(in the rows, 128 means zero)
Z: rows in a few groups, each row roughly a mix of its group's directions:
Z (131 x 18):
[[130 124 115 100 103 135 144  87 146 176  60  72 122  96 134 113 164 164]
 [118  90  97 129  74  96 148 113 185 144 138 165  95 182 139 102 144 155]
 [117 120  99 138  94  95 137 139 193 123 146 176  72 182 126  98 144 138]
 [ 94 145 118 161  63 109 177 112 168 110 142 158 109 182 165 125 124 139]
 [165 134 119 106 183 104  65 146 143 133 103 131  55 155 120 109 127 153]
 [167 123 137  95 200 146  88 153  95 134 136 102 154  78  97 157 129 106]
 [162 165 137  91 183 149 116 135 109 124 111  83 148  71 105 177 145 103]
 [100 139 135 177 103 108 128 124  91 116 128 177 118 181 145  78  68 136]
 [ 89 185 159 169 143 139 117 129  95 101 163 160 123 157 136 129  63 103]
 [148  52 136 104 170 131  89 139 110 162 176 127 176 101 110 137 114 117]
 [116  54 130 103 103 152 143  95 136 189 122  92 165 110 132 121 145 173]
 [154  63 144 103 186 133  70 144 107 151 163 116 160  96 109 138 115 121]
 [ 99 170 141 149 117 143 163 110 100 133 157 116 193  85 143 154  95  75]
 [125 165 162 156 172 149 101 151  55  98 132 122 156  98 127 131  87  92]
 [140 170 144 106 175 156 115 114  80 152  98  78 161  71 112 149 107 118]
 [ 89 172 124 164  68 128 171 102 119 116  91 149 104 173 150  94 111 151]
 [ 96 121 140 143  86 149 178 102 105 136 147 115 209  85 133 147 122  96]
 [109 153 138 131  95 146 186  95 126 136 135  93 192  83 149 175 132 101]
 [124 105 109 115  81 124 151  88 138 174  61  94 123 117 137  89 154 174]
 [137  63 141 119 169 129  88 137 100 161 185 135 179 107 118 130  91 111]
 [101 135 136 174 107 109 122 119  90 127 119 168 112 178 145  69  65 146]
 [ 93 120 140 172 110 124 131 129  93 114 169 189 141 179 133  99  68 121]
 [152 107 119  83 145 145 134 138 172 137 143  87 145  77 114 180 191 114]
 [105 156 137 175 101 106 136 114  92 115 107 163 109 183 154  86  69 147]
 [103 129 115 160  73  95 151 112 167 123 124 162  86 189 163  95 120 153]
 [165 129  97 115 154  95  98 176 178  97 164 155  80 143 128 142 162  97]
 [159  49 132 103 170 123  88 152 121 148 177 129 168 100 106 139 129 115]
 [113 143 144 160 151 125 104 153  93  93 175 187 118 179 121 120  71 113]
 [104 107 136 170 109 121 135 138  93 107 176 192 147 179 139 108  76 119]
 [115 217 117 133 103 135 166 116 150 107  73 113  81 142 135 134 149 142]
 [172  67 126  97 188 119  74 160 121 145 166 128 149 106 104 139 127 117]
 [ 96 103 150 131 126 152 112  83  87 191  96 100 148 114 136  85  90 166]
 [139 153 119 146 168  98  71 169 124  98 142 172  74 152 115  94 109  98]
 [149 154 142 109 177 153 124 137  87 128 138  94 181  68 116 173 120  89]
 [100 150 124 162  78 107 146 109 143 113  99 158  77 190 147  88 115 161]
 [112 172 158 151 149 153 128 112  50 129 117 107 170 109 146 136  68 116]
 [143 168 143 123 189 150 107 151  73 115 152 123 163  94 103 157  95  86]
 [146 156 150 129 185 144  90 140  44 110 109 126 148 105 104 131  90 105]
 [170 123 122 104 172 107  75 134 121 129  85 135  64 170 120 110 121 171]
 [110 204 125 149  92 129 161 121 146  84  81 129  75 157 143 128 150 137]
 [139 111 130  89 142 163 132 132 153 130 141  83 158  67 114 181 188 108]
 [147 157 147 118 197 153  93 157  81 117 139 109 155  79 101 150 111  92]
 [ 98 150 135 179  95 106 141 112 102 123 126 163 116 182 164  89  66 143]
 [148 139 124  81 157 151 129 129 168 143 130  75 135  72 117 182 180 114]
 [116  92 106 109  80 125 158 113 210 143 144 119 112 133 145 143 189 142]
 [102 150 133 172 102 106 138 105  94 140 118 156 123 176 163  85  57 147]
 [171 120 116  81 176 119  88 135 173 153 106  96  73 130 128 141 156 165]
 [ 98 151 150 172 127 135 130 140  86  91 173 178 137 173 144 127  69 110]
 [165 106 137  98 199 145  84 156  99 143 147 101 159  79  99 149 125 111]
 [117 103 124 128 103 140 165 130 126 127 172 123 205  74 118 158 149  76]
 [155 120 115  87 143 138 135 149 184 114 150 104 127  93 113 185 198 108]
 [ 90 144 142 158  77 144 187 108 106 112 143 127 196  99 136 146 120  91]
 [155 124 123  80 155 147 128 132 165 137 129  80 138  72 114 180 187 114]
 [123 193 150 137 173 154 121 130  65 126 135 113 162 102 119 145  72 104]
 [163 133 112 112 187 107  59 173 143 114 134 143  70 130 108 109 142 108]
 [ 97  90 142 117 112 167 147  91 125 194 128  81 179  86 134 122 126 152]
 [140 118 118  84 131 146 143  98 150 182  96  66 151  71 120 146 166 140]
 [ 87 139 141 183  86 128 138 129  73  87 128 173 152 136 117  88 101  94]
 [119 140 127 140  98 131 185 131 129 103 174 137 195  99 128 174 134  74]
 [147  67 136  98 172 135  94 130 119 174 166 107 180  82 110 141 118 116]
 [131 163 132 153 158 114  93 158  99  90 144 177  86 186 124 110  80 125]
 [ 99 116 129 149  81 142 176 116 104 121 166 134 206  97 137 146 126  83]
 [148 153 136  99 183 154 121 134 104 147 146  86 175  68 115 175 120  98]
 [129  86 131  91 120 145 143  87 155 192 114  71 151 102 145 145 146 172]
 [ 98 213 125 155  92 131 165 107 128 109  81 129  89 158 151 116 118 142]
 [151 144 114 142 156  92  91 177 132  80 152 184  84 158 108 113 121  92]
 [156  57 134 107 176 125  84 145 110 158 175 124 171  99 115 136 110 114]
 [109  83 114 158  88  94 124 130 150 137 142 176  99 184 144  69 112 153]
 [165 156 106 123 177  98  96 177 139  96 175 162 107 131 119 148 123  74]
 [150  44 135 109 166 125  84 140 107 160 172 132 171 108 111 125 110 123]
 [118  89 132 116  75 144 193  91 155 151 126 100 174 122 142 161 154 163]
 [ 96 152 151 137  87 146 178  67 121 155  91  86 159 117 161 144 110 157]
 [ 91 179 125 167  71 126 171 112 128  97  98 156  95 175 147 105 121 140]
 [115 151 137 165 138 117 106 151  96  88 155 187 101 190 131 108  77 122]
 [135 168 146 156 166 125 108 172 110  67 177 157 120 148 139 159  98  90]
 [142 112 114  89 130 129 123  92 141 194  76  67 134  82 130 116 152 154]
 [165 110 112 105 172 109  69 157 146 127 113 142  58 163 114 102 139 159]
 [155 167 132 116 182 116  79 134 122 131  90 127  58 164 126 112 102 164]
 [181 138 115  98 180 113  89 164 139 100 106 139  65 161 104 134 146 152]
 [165 169 124 113 162  99  99 134 157 110  89 125  48 166 137 135 133 158]
 [104 106 103 113  64 122 170  81 187 173 116 118 121 136 146 120 160 153]
 [164 124 121 108 185 109  64 152 130 130 107 141  62 158 108 100 121 155]
 [101 109 113 146  64 104 156 107 185 135 128 148  91 177 163 104 143 157]
 [154 139 115 120 173 102  72 157 150 122 121 149  48 169 126 102 122 146]
 [132 166 149 152 178 126  87 164  96  84 166 162 108 159 125 137  78 107]
 [155  58 132 100 167 131 102 143 125 157 175 115 181  85 112 150 132 109]
 [177 136 102 101 161 109 113 174 154  89 162 139 121 110 112 173 168  79]
 [168 119 113  82 170 126  99 144 181 147 113  99  72 137 126 144 166 170]
 [102 162 141 176 113 122 133 146 109  74 159 186 111 184 140 120  90 110]
 [157 126 121  94 175 122  81 133 165 159 100 100  60 144 130 120 140 177]
 [136  72 142 123 174 126  83 139  99 156 189 145 171 114 117 129  84 108]
 [169 161 130 111 168 132 130 169 131  71 149 124 134 107 114 195 157  88]
 [117 211 118 158 104 113 149 129 135  90  89 141  73 167 148 113 121 134]
 [155  64 139 104 183 127  78 146 118 152 175 120 166  92 112 143 120 108]
 [150 116 119  83 139 146 140 130 174 137 137  83 143  76 120 183 192 115]
 [179 131 123  85 183 119  83 137 140 133  83 106  73 137 109 136 148 166]
 [150 129 130 104 156 124  88 121 146 142  70 105  56 153 127 107 142 187]
 [160 150 156 125 183 147 103 147  58 100 106 101 160  88 113 154 111 110]
 [ 96 193 119 158  75 122 169 105 141 107  84 140  87 162 149 106 130 140]
 [ 95 124 120 145  65 111 162  88 173 156 109 124 102 164 171 101 129 168]
 [102 113 132 136  78 146 184 111 127 127 153 114 202  85 134 158 148  96]
 [ 98 142 135 180  93 109 140 120  95 112 126 174 119 184 152  86  72 138]
 [ 80 145 155 156  96 154 141  86 104 149  74 106 114 143 146  87 104 178]
 [148 124 125  81 147 153 131 125 163 140 120  74 141  73 114 180 188 121]
 [135  41 139 111 153 131  89 122 103 176 157 123 176 104 112 113 107 135]
 [149 173 145 106 175 150 120 117  85 142  98  76 160  69 123 161 117 111]
 [164 169 146 103 189 146 110 131  85 127 102  81 150  82 117 169 117 116]
 [ 95  80 116 157  58 108 156 111 157 142 144 162 124 172 155  88 126 150]
 [161 158 131  99 197 146 103 154  93 123 134 114 152  81  83 157 124  91]
 [159 140 121  80 158 142 126 139 172 123 127  86 120  86 111 185 190 114]
 [ 99 213 141 147 100 145 158 107 136 101  72 100  90 132 142 131 140 143]
 [151 111 124  83 140 149 136 126 166 140 129  77 147  74 122 181 190 121]
 [156 153 142  97 179 160 119 143  99 110 127  93 161  74 100 183 146 100]
 [167 130 100 114 173  96  77 178 155 105 164 159  83 141 121 131 141  94]
 [146 138 135  92 122 146 168  98 147 141 103  68 164  83 132 190 164 136]
 [101 198 122 161  83 124 167 118 134  93  94 149  85 172 147 112 126 137]
 [122  94 113 104  92 137 155  84 135 191  79  89 148 102 126 103 150 168]
 [ 99 132 136 172 100 113 136 108  77 137 116 162 137 169 148  77  61 145]
 [178 148 117  93 195 106  74 145 148 138 113 119  66 144 126 138 126 147]
 [132 131 128 120 110 140 175 131 129 107 154 114 196  76 115 181 158  79]
 [ 99 115 130 120  77 149 179  79 140 172 100  86 169  90 143 128 151 143]
 [ 95  86 141 126  80 157 162  79 124 174 103  92 162 120 147 118 133 177]
 [122 127 143 164 145 115 104 165 105  77 183 188 121 172 128 127  90 102]
 [102 162 139 173 115 112 125 115  89 130 110 156 110 176 150  80  59 146]
 [158  98 117  87 134 133 128 113 148 169  94  63 148  69 133 144 174 141]
 [111 205 124 140  94 134 162 104 140 114  62 103  85 138 150 122 143 149]
 [153 117 123  83 159 148 120 145 166 128 141  91 136  75 105 177 191 106]
 [160 124 103 116 180 101  72 180 153 117 173 157  91 129 114 122 135  88]
 [130 122 115  96 117 134 131  85 139 188  61  75 119  98 128 105 150 167]
 [154 142 102 127 167  97  91 179 166 106 182 160  90 136 127 133 137  80]
 [109  93 119 119  73 136 173  83 141 179  95  93 164  98 140 112 154 152]]
one row of each group, then the others: which group is each in?
[ 99 142 138 175  97 112 132 111  89 127 110 161 118 177 150  76  66 148] -> F
[164 137 131  85 138 132 173 112 158 136 128  87 168  96 124 207 154 131] -> M
[138 137 132 153 163 106  87 168 107  85 166 183  98 175 123 116  88 111] -> K

[ 98  85 111 153  62 112 167 130 176 124 171 167 129 168 145 113 142 133] -> F
[117 146 128 138 124 140 159 141 115 113 179 131 196  79 119 163 126  60] -> M
[146 148 137 140 184 121  90 174 104  87 181 167 117 156 119 146  89 100] -> K
[103 198 122 156  85 123 160 113 135  98  82 140  78 168 148 108 129 143] -> K
[147 131 120 127 159 105  74 142 126 123 103 154  52 182 130  90 110 161] -> M
[152 124 121  84 150 147 134 142 167 124 143  92 142  78 109 187 191 105] -> F
[131 215 115 131 117 125 150 128 151  96  75 116  67 146 136 134 153 138] -> K
[136 176 149 149 169 139 112 148  53  89 133 145 151 123 116 139  79  93] -> F
[182 159 115 100 178  98  97 156 164 103 116 132  65 153 117 153 145 136] -> M
[ 96 105 132 138  93 154 175 113 118 151 170 117 208  87 133 145 126  99] -> M
[ 98 181 121 162  73 123 171 119 137  91  95 155  89 176 141 107 131 142] -> K
